Where one turn sends some rows of the set: a few examples, then the rows asked
Zis: [  2  -7  -5   7  18  -1   8  15 -18  18 -22  -5  -3   7  21  -2 -26  26
   4  -2  12  15 -11 -12  11   7  -7  -9   4   8  19   5   4  -1 -10   1
   3  -2   7   8   4 -26  15  14 -21   4  -2   3  -8   8   7  -1  -5   8
  -8  12  -5   2 -12]
Minu: [-17   5 -13   2   4   2  16 -16   3  23 -18  -4   4 -11  20  -1  -8   3
 -10 -23  -9   3 -20 -14  13  -7   0   0  16   2  11 -16   5   8   2   9
  10  -2  12  -1  12   4   6   7  -6   4  -3  10  23  13  14   4   0 -20
  18   7   1 -18  11]
tol: [-24  14  13  11 -14  -5   4  -4  19   9  19  10  -5   6  13  -9  10 -17
 -10  16   1   9 -14 -12  13   3  -3  -1  -8  15 -13   7   3 -20   3   1
  -6   7  -1   4  14   8  11  12   3 -12  -9 -11   4  -7   7  -2  -4   0
 -17   3   1  12  14]
tedit: [-26  12  12  16 -12  -7   4  -6  18  10  18   9  -6   4  15  -9   9 -18
 -11  17   1   8 -22 -15  15   5  -1  -4  -6  13 -13   7   4 -17   1   1
  -7   5  -2   8  13   7  11  14   0 -11  -7 -11   5  -8   3  -2  -7  -1
 -15   4   0  13  11]
Roz: [ -6   0   1   9  -2  -2 -15 -17  -3 -10  10  10   5   0  19   7  -8  16
 -11   0  10  18  -9  13   1   9 -16 -16  -7  -7  -5   7  10  -1 -35  -3
 -17   9  15   2   4   3  -8  -2   7  12  11   0   7  -1 -17   0  -6  -7
 -26  -1  -2  13   3]
rubo: [-24  14  16  15 -12  -3   3  -6  17   9  18   9  -5   5  17 -12   9 -17
 -11  18  -2   9 -13 -16  14  -1  -1  -2  -8  14 -10   8   0 -20   0   2
  -3   8   2   2  14   7  10   9   5 -15  -8  -8   3  -7   5  -2  -2   3
 -19   8   3  15  16]
libol: [-26  13  16  19 -10  -5   2  -7  14  11  18   7  -7   2  18 -11   9 -18
 -10  19  -1   8 -19 -19  15   1  -1  -7  -4  14 -11   9   0 -19  -2   0
  -3   7   2   7  13   6   8  12   3 -13  -7  -8   3  -9   1  -3  -5   3
 -16   8   3  12  11]
kopo: [ 14   4   1  16  -1   1  -7  -2   2  -1  -7   5   0   0  13  -1  -2  18
 -21   8 -43  12 -10   3   8   2   2   7   0  -5  -2  -3   9  25  -8 -16
   1 -33  12 -10  18  -2  -4   7   6  -3  -5  -6  11  14   8   1   2 -13
   0   4  -2  -4  -5]
fifak: [ 15  -6   6   9   6   4  -3  -4  -7  -7 -13 -21 -19  13  23  -4   7  18
   3  13   5   2 -34  -6   9   2 -11  -1  -2  -3 -14   6   2  10   6  11
  22   7  -6 -25   4  -2  -6   8 -15   1 -12  10 -14   8  10  14   1  -8
  13   9  -5   3   7]
lak: [  9  -1 -15   4  -8  -9 -12  -4 -11  12   0 -13  -4   4  15  -4   1  -3
  11   3   3   6  -9  -7   8  -2   5   0  12  28   1   1  -1 -25 -17  -1
   9   8  -3   5  18 -18 -18   8   4 -14  -7  -1  11  14   4  11   4  37
  -5 -13  -9   6   1]
moto: [ -4   1   2  10  -3   2 -14 -15  -4 -10   8  11   5   1  19   4  -9  17
 -11   1   8  19  -6  11   0   4 -15 -16  -6  -6  -5   9   7  -2 -36  -3
 -13  10  19   1   4   4  -9  -4  10   7  13   3   6  -1 -16   1  -6  -6
 -27   1  -2  13   5]
Dubi: [-15   6  -6   0   4   5  11 -14   0  24 -19  -7   5 -11  25  -5  -9   5
  -8 -26 -12   2 -16 -15  14 -15   4   2  16   4  14 -16   1   6  -1   9
  15   0  15  -5  13   3   6   2  -1   1  -3  11  20  10  13   3   0 -14
  15  14   8 -17  13]
ruz: [  0 -15  -9  18  -2   6   6   2  11 -29   6  11  -1   2 -15  -1  16  -6
  11   8   6   5   1   0  -9  -7 -13  -3  14  11   1 -10  12   1 -17   2
  -3   5  -5  -3  -1   8  14  -3   8  -5  -6  14 -10   5  -3   6 -13  -8
   7  10  -5  23  12]
paken: [ 19  -9   4   4 -11 -13  11 -17 -12  18 -10 -17  -6  -7  -3 -12 -10  -2
  -5   2   8  24  -5 -22  -2   4   2  10  34  -8  -4  -9   3 -13  -8   2
  -5  26  16   4   1 -14   6  -4   2   7 -19   3   5  -8  24  10  -3   3
  -2  14  -6 -12   3]
Zetig: [  7  -5 -13 -11   5   3  14  19  -6  16 -22   6   3  13  10   2 -20  26
   4  -4  12  19   7   1   7   9 -10   1 -11   9  17  -1   9  -5   4   5
   6  -2   4   2   9 -16  19   7 -15   7 -10  -4  -5  16  18   6   6   2
 -18  -1 -12   2  -2]
Muge: [  2  -1 -21   8  -5  -8  -7  -7 -10   9  -3 -12  -6   0  12   0   5  -1
  10   8   6   9 -15 -13  11   5  -2  -7  12  26  -4   0  -4 -24 -17  -2
   6   7  -1  10  15 -16 -23  14  -4 -14  -6   0  14  20   4  13   3  31
  -4 -17 -20   3   0]
Boso: [  9   1 -16  -3  -6 -10 -16  -3  -5   8   0 -18   0   2   9   0   3  -5
   8  -1   2   8  -5  -2   8   6  -1  -1   5  32   5  -6   2 -29 -10  -1
   2   4  -5  -1  17 -16 -16   5   3  -9  -7  -7  10  16   9   9   6  32
  -8 -18  -8   5   3]
dazen: [  8  -3  -5   4  -1   6  15  -2  10  -7   1 -17   0 -14  -2  14  -6   4
 -18 -13   6  11   7 -17   7   3  -1   9   0  14  14 -10 -16  13   1 -23
 -18  -2  15 -16  -2 -10  -6   6  -3 -16   4  17   3 -14   1 -21 -22   4
  -4   3 -11   1  16]
rora: [ 14   1   0  16  -3   1  -7  -3   1   1  -6   7  -1   0  14  -2  -1  17
 -20   9 -43  14 -10   2   8   1   1   8  -1  -6  -3  -2   7  25  -7 -14
   4 -32  13  -9  18  -1  -5   6   6  -5  -4  -3  12  14   8   2   0 -13
   0   4  -5  -5  -3]
mele: [ 18  -6   3   4   6  -3  -5  -3   1  -7 -11 -22 -15  11  17   0   7  14
   1   8   5  -1 -35   3  10   9 -12   3  -4  -3 -15   2  13  11  14  12
  12   6 -13 -26   4  -2   0   9 -16   7 -12   1 -12   9  12  10  -2  -9
  18   2  -3   4   3]
soza: [ 15  -6   1  -2  -8 -13  11 -17  -6   9 -15 -21  -2 -13 -10  -7  -5  -4
  -5   6   9  30  -1 -22  -2  15  -5   5  24  -5  -1 -12   4 -18   0   2
  -7  21  18  -5   0 -12   6  -6  -5   7 -19   0   4  -5  31  11   2  -4
  -7  10 -12 -16   7]
regez: [ 14   2   0  15  -3   1  -6  -2   2   0  -7   7   0   1  14  -3  -1  19
 -20   7 -42  11 -10   3   6   2   2   8  -1  -6  -4  -3   9  25  -8 -14
   2 -32  11  -7  18   1  -4   7   7  -4  -5  -5  11  13   8   1   1 -12
   0   3  -3  -4  -3]
nop: [ -3   1   1   7  -6   2 -13 -14   0  -9   8  13   5   3  18   5  -7  16
 -11   0   9  19  -2  14   0   3 -15 -12  -7  -6  -6   8   8  -2 -33  -3
 -10   9  16   1   5   5  -8  -7  11   7   9   1   8   0 -15   2  -5  -5
 -30  -2  -2  14   8]
Pog: [  7  -4  -2  -3  12   7   7  18 -13  14 -23  -2   0  13  18  -3 -23  27
   5  -2   8  19   6  -8   9   1  -5  -4  -5  11  22   3  -1  -7  -7   3
  13  -2  11  -1   8 -22  16   4 -12   1  -4   3 -12   9  12   1   5   9
 -19  14  -5   2  -1]
rak: [  7  -2 -13   3  -7   9  24  -4  11  -5   1  -8  -1 -11  -5  15  -3   6
 -17  -8   7  13   8 -19   6   4  -3   7  -1  11   9  -8 -18  15   1 -20
 -11   1  18  -9  -1  -7  -9   8  -4 -17   2  22   7  -9   4 -16 -19  -1
  -8   0 -21  -1  21]
poz: [ 11  -6  -9   5  -7   5  18  -2   8   1   4 -12  -1  -9  -1  14  -8   3
 -19 -17   6   4   3 -13   5   0   4  13   8  10  10  -7  -9  17  -3 -21
 -19   2  12  -7   0 -13  -3   9   0 -12   1  17   6 -16  -1 -21 -29   9
   2   3  -5   5  13]
givi: [ 20  -8   7  -3 -10 -13   7 -16  -7  12 -13 -23  -1 -10  -7 -10  -9  -6
  -4   0   9  26   0 -20  -2   8   0   9  27  -2   1 -12   5 -18  -3   2
  -8  24  16  -6   3 -14   8  -9   1   6 -19   0   1 -10  27   7   1   3
  -7  14  -3 -13   6]
Pifo: [ -2 -16  -6  26   5   5   2  -1   7 -32   4   4  -4  -3 -12  -2  17  -6
  11  10   2   7  -5  -7  -8  -5 -15 -10  16  12   4  -7   5   1 -20   1
  -2   2  -1  -3  -3   6  12  -1   4  -6  -4  16 -13   3  -6   5 -13  -8
   7  16  -7  21  12]
Ketud: [-12   8  -8  -7   3   4  10 -12   4  19 -20  -7   8 -10  22  -4  -7   1
  -9 -26 -13   4  -8 -10  11 -13   3   4  10   8  17 -18   2   2   5  11
  15  -2  16  -9  15   5   7  -2   1   3  -5   9  18  12  18   3   5 -16
  11  10   6 -18  17]
Vikek: [ -2 -15  -8  20   3   3   2   0  10 -31   6   5  -2  -1 -14   1  15  -8
  12   8   4   5  -5  -2  -7  -5 -15  -7  16  12   3 -10  11   3 -19   2
  -8   1  -4  -3  -3   9  16   0   5  -3  -4  13 -10   3  -6   4 -14  -8
  10  10  -5  22   8]
beli: [ 22  -4   5   2  -1   8  -1   0  -4  -3 -11 -14 -19  20  23  -5   5  20
   4  11   2   1 -23   0   7  -6  -5   8  -4  -3 -17   7   5  10   8  12
  27  10  -6 -25   7  -1  -4   3  -7  -1 -15   9 -15   7  11  14   3  -4
  10   7  -2   6  12]
Kar: [ 22  -5   4  -2  -4   1  -4  -1   2  -1  -8 -14 -15  19  18  -1   7  15
   4   4   4  -1 -24   8   8   1  -7  11  -6  -1 -18   1  14  10  16  13
  16   7 -12 -26   7  -1   2   2  -6   6 -17   2 -12   9  13  13   0  -5
  13   0   2   7   9]
lede: [ -2 -15  -7  20   1   8   4   0   8 -32   5  10  -2   2 -11  -3  15  -6
  12  10   3   6   2  -5  -9 -10 -14  -7  14  11   3  -7   5   1 -20   1
   2   4  -1  -2   0   9  14  -4   9  -9  -5  17 -12   4  -2   6 -11  -7
   4  15  -6  23  15]
Bem: [-17   8 -13  -4   1   2  14 -14   7  19 -18  -4   8 -13  17   1  -4   3
 -10 -25 -11   5 -12 -11  12  -4  -2   3  10   4  12 -21   5   5   8  12
  12  -3  13  -5  12   8   7   3  -5   4  -3   6  22  15  19   6   4 -22
  13   4   1 -19  15]
kuno: [ 10  -4 -16   4 -12   9  27  -1   8   3   5  -3  -3  -6  -4  14  -6   8
 -18 -11   8   8   5 -15   6   1   3  15   6   7   2  -5 -12  22  -3 -20
 -15   5  13  -2  -1  -9  -7  12  -1 -16   0  20  11 -11   1 -14 -25   6
   0  -2 -15   3  17]
Zipor: [  2  -7 -14   1  10  -4  14  14 -10  19 -20   3   0   8  11   6 -22  25
   2  -4  17  16  -9  -3   8  17 -11  -2  -2   5  13   1  13   2  -1   4
  -4  -3  -1  12   6 -20  20  17 -23  11  -4  -3  -1  13  12   5  -6   1
  -9  -1 -12   1 -12]
lav: [ 15  -9  -2   2 -12 -13  17 -18  -9  14 -12 -15  -6 -10  -7  -8  -6  -2
  -5   6  11  28  -7 -25  -2  12  -4   8  29 -10  -7  -9   2 -13  -5   3
  -5  23  17   4   0 -12   4   0  -5   7 -19   3   6  -6  26  15  -1  -3
  -4   9 -14 -15   4]
Pulez: [ 13   3   0  16  -2   1  -8  -3   1  -2  -6   5  -1  -2  14  -1  -1  17
 -20   8 -43  13 -11   2   8   3   1   5   0  -6  -3  -3   8  26  -8 -14
   2 -32  12  -9  18  -1  -6   7   4  -5  -4  -5  11  15   8   1   2 -11
  -2   4  -3  -6  -2]
Beda: [ -4   0  -1   6  -5  -2 -14 -16   0 -10  10  12   7   2  16   6  -6  15
 -12  -1   9  18  -5  18  -1   6 -15 -13  -7  -6  -5   7  11  -3 -31  -4
 -16  10  12   2   5   5  -6  -4  10  10  10  -1   9  -1 -15   2  -6  -6
 -28  -4  -2  14   6]
dula: [  2   2 -21   3  -5 -13 -10  -5  -6   4  -2 -17  -1  -4   7   2   7  -4
   8   4   7  11 -12 -10   9  14  -6  -6   4  30   0  -6   1 -27  -9  -2
   1   4  -5   3  14 -13 -21  12  -6  -9  -5  -7  12  20   9  12   7  26
  -6 -22 -19   2   1]

tol moves to tedit
Zipor moves to Zis
Where do these go?
lav moves to paken
Muge moves to lak
Vikek moves to Pifo
dazen moves to rak
Minu moves to Dubi
Kar moves to mele

